One vector is turned by the same rotation once a tick. Each row is the vector after some number of ticks, and that number follows the row.
The counts run from 0 to 520.
[ 83 166  98 108 110  81  90 102 153 108 115 154 130 121 116  96 171 118
 135 148 123 115 143 102 120 121 116 131 135 143  90 125 174 154  98 131
 138 144 154 166  91 119 161 154 168 123  47  96 170 115 140 129 128 145
  97 111 130 106 114  94 130 139] | 114
[147 178 113 131 131 112 116 149  96 144 133  90 116 148 158 142 103 106
 186 143 175  97 143  97 114  98 126 167  87 105 112 146 141 155 157 111
 154 169 172 180 145  81 116 127 147 155 110  91 134  93  98 139 130  82
 111 140 127 115 152 124  85 159] | 9
[156 132  94 125 126  76  87 107 127 104  92 133 146 128 140  64 156 123
  70 110 135 119 120 130 129 135 141  90 100 161  75 110 157 142 123 139
 155 134 167 125 126 112 113 179 124 151 144 106 140 145 155 115 132  76
  95 128 128 136 167 123  88 142] | 154
[ 63 133 130 116 138 148 157 155 102 110 156 105 163 144  89 132  93 129
 148 166 143 102 127  69 109  79 170 164 170  97 104 135 152 143  89 123
 134 132 150 143 110 169 137 129 143  90 104 130 108 132 121 140 118 101
 151 125 131 105 125 104 130 139] | 441
[170 120 108 135 119 118 143 134  61 118 121  89 154 128 158 146 189 121
 173 136 122 113 133 134 123 131 144 131  57  95 100 114 167 121 131 106
 104 176 118 122 180 126 143 134 128 170 159  97 131 143 154 117 156 109
  92 175 144 135  91 142 126 147] | 365
[157 127 105 100 133 175 132 146 162 120  84 107 171 146 154 139 126 159
 131 155 178 135 141 121 145 137 146  78 117 134 129 178 111 115 141 159
 159  94 168 106 110 122  98 137 134 119 146 177 133 153 122 135  90  83
 145 101 101 124 186 138  76 121] | 396
[ 96 143 126 119 146 131 130 117 160 107  52 133 155 134 127 131 119 149
  99 115 154 128 144 120 122 116 145  87 157 153  96 169 119 120 109 149
 187 112 162 109  83 155  92 154 146 138 180 169 115 125  95 164 111 129
 159  94 104 123 184 112 126 119] | 58
[149 123 133 138  93 105 125  85 119 128  44 143  96 138 177 105 161  93
 113 109 114 112 154 180 123 150 109 119 108 126  73 158 151 139 125 113
  96  90  81 154 103 124 152 142 141 146 164 105 143 113 121 112 158 138
 163 123 105 126 155 153 152 181] | 138
[162  92 130  91 125 176 146 142 127 113 122 129 156 148 191 127 140 167
  84 114 118 154 142 194 136 150 126  88  90 136 134 132 122  96  99 130
 113  85 106 124 124 153 115 133 140 114 193 137 116 163 184 145 111 112
 126 152 111 148 163 171 137 143] | 178
[174  99  99  98  90 109 133 126  92  98  91 119 149 166 161  96 158 134
 131 133 156 111 128 104 154 136 146  85 123 155 106 174 161 110 157 139
 155  92 149  97 108  84 112 147 117 122 145 138 164 148 170 106  99 101
 140 117 121 131 146 139  82 120] | 161
[126 160 132 158 136 149 150 134 129 135  88 110 104 154 127 149  87 100
 178 152 164 114 139  88 112  98 141 171 123  78  97 175 134 161 146 131
 136 154 143 150 122 123 131 122 146 137 120 129 110  99  56 131 146 108
 172  99 119 101 162 134 110 169] | 243
[103  77 111 104  92 142 100 136 161  98 154 132 158 162 101  87 115 172
 125 169 144 145 114 102 145  60 128 168 153 124 123 116 124 128 135 119
 110 113 153 104 120 149 130 164 152 119 103  94 171 110 159 156  86 101
 107 144 115 109 118 101 137 150] | 305
[158 156 104 115 103 135 116 150  90 129 147 114  99 161 158 110 108  96
 150 183 159 111 108 131 131 105 135 177 141 119  90 127 149 161 152 141
 108  84 155 177 122 100 140 118 136 108  90  94 134 133 108  94 131  57
 140 132 118 117 158 153  87 178] | 341
[116 167  92 113  99  76  97 108  67 127 141 105 126 127 138  95 167  99
 153 164 160  96 129 112 112  98 145 143 124 166  88 106 176 142 137 100
 150 156 169 171 124  77 134 142 143 168  95  87 148 132 129 131 124  94
  94 160 139 112 115 101 105 142] | 347
[167 118 113  89 109 121 146 128  92 120 126 103 159 155 170 105 179 114
 151 140 129  79 164 117 111 161 135 124  74  96 110 169 162 126 110 108
 114 140 120 158 134 103 159 131 136  84  94 136 185 144 193 102 108 114
 118 134 139 113 122 156  84 134] | 358
[ 96 140 133 124 112 105 117 124  91 120 138 131  98 142 139 126 121 114
 104 127 106 123 122 156 123  95 107 188 127 136 107  85 166 139 100  76
 110 111 105 183 117 139 139 142 163 163 142  58 125  97 153 158 151 149
 107 182 130 146 117 116 181 175] | 328
[ 57 172 143 121 154 163 143 160 114 118 113 120 133 130 129 193  91 146
 121 129 131 151 133 140 134  67 128 156 163 129 119 105 137 112 113 112
 147 128 149 126 114 174 104 124 152 169 172 112  74 112  87 198 148 147
 124 156 131 143 135  95 188 142] | 426
[162  83 139 119  95 143 123 111 148 108  71 153 115 169 161 103 142 159
  84  98 102 148 135 178 143 139  93 125 105 121 129 162 116 111 130 121
 100  80  93 121 108 141 121 151 141 115 171 118 144 121 174 135 114 135
 144 140 104 140 163 158 157 167] | 513
[116 111 140  94 151 200 162 167 146 110 107 130 166 139 163 167 123 168
 101 126 113 153 150 156 125 147 127  99 107  95 133 145 129  95  76 128
 127 105 121 121 115 191 104 123 146  97 166 170 100 155 163 152 126 139
 147 131 120 155 150 160 153 129] | 415
[169 109 140 146 124 143 138 143 101 145  99  83 138 168 160 118 100 130
 134  98 161 109 140 123 121  90 134 157  94  99 122 164 111 124 156 102
 146 149 131 145 150 113 102 132 133 159 202 107  99  94 113 153 110  85
 145 135 115 130 179 142  92 158] | 382
[155 110  98 123 106 118  90  88 156 126  75 115 146 129 152  72 168 132
  75 137 148 109 118 152 128 136 141  84 117 157  71 134 116 135 123 137
 148  98 135 130 118 116 121 169 129 155 150 128 141 162 129 117 112  68
 118 128 100 121 190 128  95 154] | 156
[177 162  99 134 139 129 105 123 134 127  78 124 131 117 191 143 183 115
 145 127 124 147 155 187 127 154 104 113  49 117 110 112 139 124 135 127
 125 158 124 149 157 114 117 139 131 186 149 113 136 130 122 120 168 116
  93 150 130 144 138 149 131 158] | 370
[158  83 117  98  85 120 123 140  92 103 130 109 183 160 150 110 175 161
 150 125 142 128 136 113 140  94 133 123  99 152 128 127 144  90 158  90
 136 157 130  99 139 119 100 161 135 165 163 103 172 119 190 158  80 131
  82 168 127 124 113 100 128 129] | 168
[119 111 102 142 116  66  87  84 156 110  74 139 156 126 101  49 171 123
  93 100 118 102 130  94 111 125 141 111 124 130  77 142 153 163 116 124
 150 156 142 131 113 131 142 185 129 151 122 110 167 119 148 114 119 108
 114 108 138 101 152 116 107 140] | 489
[158 118  95 114 109  88 117 102 118 108  80 122 161 140 150  66 169 125
  82 129 137 115 121 125 127 151 157  75 120 175  78 138 144 132 124 139
 159  95 140 120 101 106 114 171 117 139 160 137 150 160 155 118 118  87
 120 127 121 122 178 134  76 142] | 157
[110 150 137  81 139 147 164 182  85 111 167  93 160 161 152 130  70 135
  97 118 158 115 139 103 124 115 149 128 128 144 123 145 144 119  99 119
 167  98 172 166  98 113 101 110 148  79 135 127 109 140 166 139  95  93
 139 132 136 132 165 137  88 112] | 201
[ 97 194 114  63 143 146 148 150 131 113 111 138 162 107 174 185 159 139
 154 167 139 123 179 125 121 160 133  95 105 150 134 136 167 116  82 132
 155 125 148 174 108 125 129 101 174 101  82 155 141 150 165 147 129 163
 117 127 142 138 108 125 127 105] | 216
[110 132 128 126 102 138 112 132 112 128 138 139  86 161 137 131 118 118
 123 142 113 143 118 173 129  79  88 195 123 120 118  83 138 142 124  96
  87 109 111 172 119 140 142 134 165 158 122  49 126  92 135 159 130 125
  98 167 116 142 120 115 182 186] | 327
[133 109 112  97 108 176 130 162 149 112 117 109 176 167 143 160 139 179
 184 152 175 151 158  93 146  88 119 127 108 119 152 153 119  94 167 126
 140 160 174  82 145 136  92 130 140 136 132 131 148 110 135 173  85 123
 106 129 121 125 126 108 115 110] | 403
[100 108 117 100 122 150 127 173 149  94 134 125 184 164  96 126  99 174
 148 137 146 145 130  47 149  82 132 139 144  85 162 155 140 119 139 144
 135 158 191  86 123 157 109 151 135  93 104 120 138 105 146 157  91 123
 123 107 133 114 126 108 114 100] | 67
[158 143 106 132 132 142 115  99 127 141  59 111 125 128 190 152 185 119
 134 120 136 125 156 193 112 156 112 103  56 129 104 129 136 121 128 121
 130 134 106 156 147 133 124 134 144 188 176 132 127 136 123 146 165 125
 114 147 107 146 153 144 143 164] | 371
[135 122 129 147 152 120 108 143 114 131 105  72 169 145 137 108 120 136
  97  98 158 108 130 105 109  86 145 142  91 123 110 136 113 129 132 105
 171 183 160 135 151 136  93 164 140 179 210 113  94 110  98 161 113  76
 106 158 124 112 178 118 103 150] | 386
[114 126 132 135 118 149 141 154 139 125 126 137 116 156 119 145 129 128
 182 144 101 132 164 104 114 103 104 184 112  39 126 144 156 153 120 128
  68 163 106 135 141 153 167 126 146 101  77  91 150  84 125 113 152 146
 143 129 141 116  83 139 164 161] | 461
